In the data rows, the value 50 means zero.
Some points, one per row:
  27  38  46  37  43  36  76  67  41  37  46  37  74  61  64  62
  56  52  57  62  49  37  39  38  49  37  58  66  40  28  33  33
  50  38  70  62  27  37  40  38  27  36  71  66  60  43  35  35
  67  68  33  32  66  53  45  37  77  65  28  37  30  29  47  34
  51  66  32  31  74  68  50  41  64  65  32  36  35  29  64  62
  57  67  61  61  33  37  37  38  46  55  62  66  40  61  30  35
  42  37  59  62  46  50  46  38  43  36  59  65  55  60  47  62
  29  37  38  62  46  68  79  67  44  66  40  40  69  59  72  63
  55  66  22  32  66  68  60  67  71  65  20  36  36  37  72  63
  45  38  51  61  34  60  53  67  39  36  52  65  71  61  53  63
  32  37  57  61  52  36  54  37  36  37  52  38  67  61  53  63
  42  37  77  61  31  36  51  66  28  37  74  65  67  61  38  47
  37  38  38  32  51  36  63  66  49  58  35  37  61  61  69  62
  43  39  48  62  57  51  56  67  51  65  49  37  56  60  59  63
  64  67  32  32  58  67  42  37  69  65  36  36  32  30  53  64
  53  43  38  32  53  37  55  67  58  65  50  36  38  29  48  64
  30  37  45  61  37  45  71  67  44  37  45  65  64  61  65  61
  73  67  45  33  71  69  34  37  68  65  49  36  26  28  43  33
  37  37  54  62  51  37  56  38  33  36  55  56  71  61  50  34
  37  38  42  61  36  38  64  67  45  65  42  36  57  60  61  62
  51  38  49  31  66  67  61  67  55  65  42  37  51  33  59  64
  55  68  65  62  49  68  36  38  44  37  63  66  51  60  37  39
  66  66  48  51  71  67  47  37  63  66  48  36  23  28  48  34
  38  39  49  61  42  37  54  39  47  37  53  65  44  48  58  62
  49  41  57  62  36  37  53  67  43  36  57  65  65  62  42  34
  62  67  56  62  78  68  39  38  55  56  58  36  46  28  40  34
  24  37  34  62  49  68  69  68  46  66  29  39  78  60  76  63
Then 10 other points, each followed by its number:
  47  65  78  62  30  37  38  37  27  37  69  66  56  61  25  35 0
  53  38  30  32  63  61  65  68  68  65  33  37  34  29  65  63 1
  28  37  36  62  38  67  73  67  42  64  38  36  55  60  71  63 2
  45  38  69  62  36  37  49  37  35  36  61  65  44  52  36  34 3
  59  42  65  62  44  37  40  37  45  37  61  65  54  27  35  34 4
  55  66  51  60  51  37  48  38  52  65  55  36  49  28  51  63 5
  51  62  58  61  57  68  42  38  46  37  63  64  65  60  39  33 6
  58  67  67  61  50  49  29  37  40  38  68  65  51  60  35  34 7
  75  66  39  32  71  68  41  38  76  65  34  37  28  32  49  63 8
  39  38  79  62  29  45  37  38  28  36  76  65  56  60  40  63 9
Which of these numbered points is nearest to each point below, ignoring the 3 directions in which the first points spread most? Its number follows each.
  44  38  57  62  44  35  49  43  45  37  49  66  63  61  54  63 > 8
  43  37  68  62  27  37  46  62  33  37  65  66  58  61  40  34 > 2
  32  38  63  63  43  62  66  67  31  37  64  65  57  60  53  62 > 1
  49  38  63  62  43  42  44  38  34  37  69  65  50  60  32  33 > 3
  44  38  77  62  41  68  43  53  27  37  73  66  59  60  32  34 > 1
  47  38  25  32  66  68  66  67  70  65  23  37  34  54  77  63 > 1
Here are 10 other points, each followed by its number:
  45  37  60  62  45  37  54  37  44  37  59  58  57  61  45  34 0
  48  38  30  32  61  56  58  67  63  66  32  36  58  60  64  64 1
  83  67  50  62  71  68  28  37  69  65  48  55  19  28  35  34 2
  33  38  50  61  23  37  68  67  39  37  44  37  53  60  69  63 3
  66  67  41  33  53  68  41  38  67  65  48  66  33  55  41  35 4
  26  38  37  32  41  63  69  66  42  37  40  36  79  61  75  63 5
  77  68  41  39  73  69  29  38  74  65  44  36  27  29  44  62 6
  47  37  70  61  46  37  44  39  32  36  73  66  59  55  36  35 7
  62  67  51  62  53  37  29  38  51  38  65  65  46  41  36  35 8
  70  67  40  32  72  68  30  38  70  65  44  57  30  60  34  34 9
Which of these numbered points is nearest to each point below, ignoring the 3 directions in which the first points spread most? Its number follows each.
  37  38  50  33  44  37  67  66  43  36  49  37  59  59  63  63 > 5
  54  49  55  62  46  37  50  39  46  38  59  65  49  60  40  34 > 0
  58  68  44  32  53  37  53  67  50  41  54  66  55  60  46  35 > 4
  58  68  46  32  69  68  55  38  61  65  46  36  42  28  51  56 > 7
  29  38  43  61  29  37  75  67  42  37  44  53  55  60  71  63 > 3
  39  38  70  62  29  60  53  67  26  37  63  66  63  61  40  63 > 6
